Read these off the array that follows. Counting starts at 1.
1) What is the entry at row 1, column 1?
2) What is the entry just left of 70?
3) What is the entry at row 1, column 2?
4) What is the entry in row 2 and column 1?
5) What is the entry in row 3 and column 3?
6) What is the entry in row 3 and column 1?
7) What is the bottom-left entry?
8) What is the entry at row 2, column 2?
[[100  64  94  64 117 100 147 153 153 153]
 [129  92 129  87 121 101 157 172 145 172]
 [100  62  94  61 119 100 152 158 158 159]
 [ 80  70  73  74 111 107 115 108 135 109]
 [117  75 113  72 122 100 160 172 156 172]]
1) 100
2) 80
3) 64
4) 129
5) 94
6) 100
7) 117
8) 92

[166 150 125  68  84 131  93]
The fifth entry from the end: 125
The fourth entry -> 68

107   87  104   97   15  120  126   87  118   53   33  108  121  165
175   86  100  148   74   95  161   34  114  106  149   66  122  152
 77  102  100  140   84  117  101   93  128   48   83  100   81   83
Rows and columns are numbered from 1.
The entry at row 2, column 1 is 175
Report the entry just right of 175.
A: 86
The entry just right of 95: 161
The entry in the top-right corner is 165
Report the entry at row 2, column 3.
A: 100
The top-left entry: 107
Report the entry at row 1, column 3.
A: 104
The entry in the bottom-left corner: 77
Report the smallest entry.
A: 15
Report the entry just left of 140.
A: 100
Report the entry directly above 106.
A: 53
The entry at row 1, column 2 -> 87
The entry directly above 93 -> 34

118; 90; 133; 58; 117
90; 114; 134; 104; 79
117; 133; 95; 90; 67
90; 55; 98; 105; 101
86; 94; 90; 59; 70
88; 111; 89; 107; 73
100; 95; 103; 85; 115
71; 61; 42; 124; 153
75; 140; 111; 29; 60
Indices start at 1.
The entry at row 1, column 1 is 118
Which number is the entry just right of 124?
A: 153
Which number is the entry at row 1, column 3?
A: 133
The entry in the bottom-left corner -> 75
Which number is the entry directly below the largest entry?
A: 60
Which number is the entry just right of 100?
A: 95
Which number is the entry directly below 86?
A: 88
Which number is the entry directly below 94?
A: 111
The entry directly above 140 -> 61
The top entry of the column that holds the smallest entry -> 58
Which number is the bottom entry of the column that holds the smallest entry?
A: 29
The entry in row 3 and column 2 -> 133
The entry at row 2, column 1 -> 90
Which number is the entry at row 3, column 1?
A: 117
Which number is the entry directly above 29?
A: 124
The centre entry: 90
Which number is the entry in row 2 and column 3?
A: 134
The top-right entry is 117
The entry directly below 100: 71
